In the rows, zero is written as 100.
Named turns come first, each shown by rows before and after it. Which turns, in which order, take the first row of each pair that follows to the second? Write the first one first, as in the answered first pair.
turn Z_372:
[98,100,119,109,91,104,94,121,93,107,67,123,103,111,95,119,84] => [88,94,95,96,101,94,91,104,96,87,61,122,97,127,83,111,100]
[88,99,75,89,131,86,100,86,110,82,90,92,83,96,108,93,97] => [111,121,111,78,109,98,99,84,105,91,108,105,83,78,128,96,82]
[120,109,110,61,81,101,101,69,102,60,134,102,78,79,101,82,92] => [106,89,132,123,102,122,105,136,99,108,115,84,88,54,108,105,69]
turn Z_996:
[89,94,78,92,97,105,102,97,85,106,93,112,110,95,88,106,100] => [91,95,80,90,91,107,103,97,86,108,93,116,113,94,88,107,99]
[97,99,87,76,87,88,103,90,98,92,94,111,92,126,84,98,122] => [95,96,83,78,91,87,102,88,98,89,93,109,92,125,83,98,122]
[124,97,111,124,107,101,123,107,102,109,118,72,110,81,117,99,106] => [121,92,103,128,114,102,121,107,100,102,114,69,109,80,114,101,105]
turn Z_813:
[107,87,108,100,102,102,95,112,101,93,84,107,121,78,109,94,110] => [106,87,100,104,106,100,98,106,102,92,85,98,119,78,113,91,113]
[97,101,97,108,98,91,107,103,103,112,98,91,99,108,98,94,121] => [99,106,96,96,95,91,103,89,102,99,102,97,97,112,98,90,120]
[108,116,112,117,92,106,112,97,98,113,110,91,110,78,123,102,102] => [110,118,105,108,94,100,113,82,97,103,116,89,106,80,125,96,105]
Now pairs of rows:
Each pair is 2 to 3 turns apart.
[80,89,103,103,110,102,100,122,119,110,90,92,113,94,87,104,97] => [99,104,120,98,102,104,100,105,113,112,110,86,116,77,107,100,89]  Z_813 Z_372 Z_372
[97,91,89,91,95,99,97,70,105,52,83,125,97,101,83,114,109] => [82,76,84,137,122,97,102,95,105,76,79,87,103,86,93,115,106]  Z_372 Z_372 Z_813
[84,86,80,82,99,106,97,94,99,81,97,108,102,111,78,100,104] => [90,91,99,119,104,107,104,103,98,122,116,74,109,83,105,102,104]  Z_372 Z_813 Z_813
[108,116,125,77,81,115,83,104,91,83,87,133,100,74,101,135,56] => [88,104,88,61,90,100,84,89,97,62,71,138,93,107,76,129,82]  Z_372 Z_372 Z_996
[106,100,92,85,99,99,100,83,99,92,100,95,91,99,109,91,99] => [97,94,84,93,109,98,97,89,99,92,91,90,92,101,106,91,97]  Z_372 Z_372 Z_813
[105,104,82,88,85,91,107,71,87,69,124,94,86,132,106,98,110] => [87,87,79,137,109,93,112,106,87,100,114,62,92,116,114,105,110]  Z_372 Z_813 Z_372
[117,113,110,89,99,103,92,103,95,92,121,92,97,82,111,102,85] => [96,96,77,94,121,94,90,99,96,80,105,81,97,100,95,98,96]  Z_813 Z_372 Z_813
[98,100,95,105,92,88,112,97,107,118,98,95,99,113,94,95,133] => [97,95,101,119,94,95,108,117,106,126,94,95,101,107,95,101,123]  Z_813 Z_372 Z_372
[124,125,132,85,93,103,96,75,84,107,127,94,110,58,130,99,82] => [101,106,93,47,95,97,88,74,86,62,86,135,103,109,82,104,93]  Z_372 Z_372 Z_813
[114,104,92,75,107,105,103,69,104,71,117,89,104,107,118,90,106] => [97,86,88,117,132,108,105,100,105,96,105,66,111,94,120,98,101]  Z_372 Z_813 Z_372
[116,116,106,76,107,92,116,80,106,108,119,100,100,97,105,98,122] => [94,91,96,102,119,97,119,118,109,127,94,98,102,106,87,109,124]  Z_813 Z_813 Z_372
[91,79,102,117,128,104,120,119,102,113,92,119,103,101,79,104,93] => [91,81,102,113,120,98,124,118,105,119,93,124,101,108,75,103,101]  Z_372 Z_813 Z_813
[91,96,88,115,99,129,87,123,107,94,77,75,108,86,97,104,83] => [109,111,97,88,89,132,83,101,102,75,92,84,104,78,107,98,75]  Z_813 Z_813 Z_372
[100,96,89,109,108,98,102,85,103,101,105,83,98,98,108,92,114] => [115,104,117,97,88,111,101,99,100,108,106,110,100,94,107,103,97]  Z_372 Z_813 Z_813
[105,104,99,94,105,99,94,88,93,87,108,88,104,91,110,92,93] => [101,101,95,90,104,101,92,93,93,78,101,100,100,98,101,95,90]  Z_372 Z_372 Z_813
[106,75,99,85,91,108,101,76,110,88,88,116,97,109,85,88,92] => [104,72,100,120,107,105,105,78,108,110,102,79,101,88,108,82,95]  Z_372 Z_813 Z_813
[82,93,126,119,110,109,101,134,102,124,108,86,118,73,101,99,94] => [101,112,115,60,95,101,91,77,99,75,126,104,110,85,98,81,94]  Z_813 Z_372 Z_813
[104,107,86,62,121,95,83,62,96,31,108,94,92,95,109,81,90] => [67,73,67,89,131,95,93,114,107,55,65,106,92,127,71,99,112]  Z_813 Z_813 Z_372
[67,90,103,117,96,118,97,131,98,109,80,121,98,92,95,99,105] => [80,105,106,83,78,114,93,103,98,93,89,142,93,103,90,93,110]  Z_372 Z_813 Z_372
[78,92,76,85,120,108,84,91,97,54,77,105,97,105,92,96,81] => [82,88,110,112,107,123,90,139,98,97,73,114,105,93,94,118,71]  Z_813 Z_372 Z_813
[73,79,77,134,131,101,95,135,97,96,71,83,102,93,103,106,93] => [106,102,118,128,109,115,92,128,86,103,101,85,105,62,135,105,66]  Z_813 Z_372 Z_372
[111,105,114,83,84,109,101,103,103,95,102,121,97,105,94,105,99] => [95,98,82,101,112,93,101,84,105,85,104,84,97,104,99,92,114]  Z_372 Z_813 Z_813
[122,112,103,72,95,98,93,79,96,84,114,103,92,99,105,94,100] => [103,101,84,108,124,90,94,86,99,97,109,68,95,93,108,89,108]  Z_372 Z_813 Z_372
[99,81,105,123,80,102,116,144,107,117,77,122,113,112,76,127,108] => [115,99,102,79,59,94,114,99,108,93,94,137,107,126,78,112,122]  Z_372 Z_813 Z_372
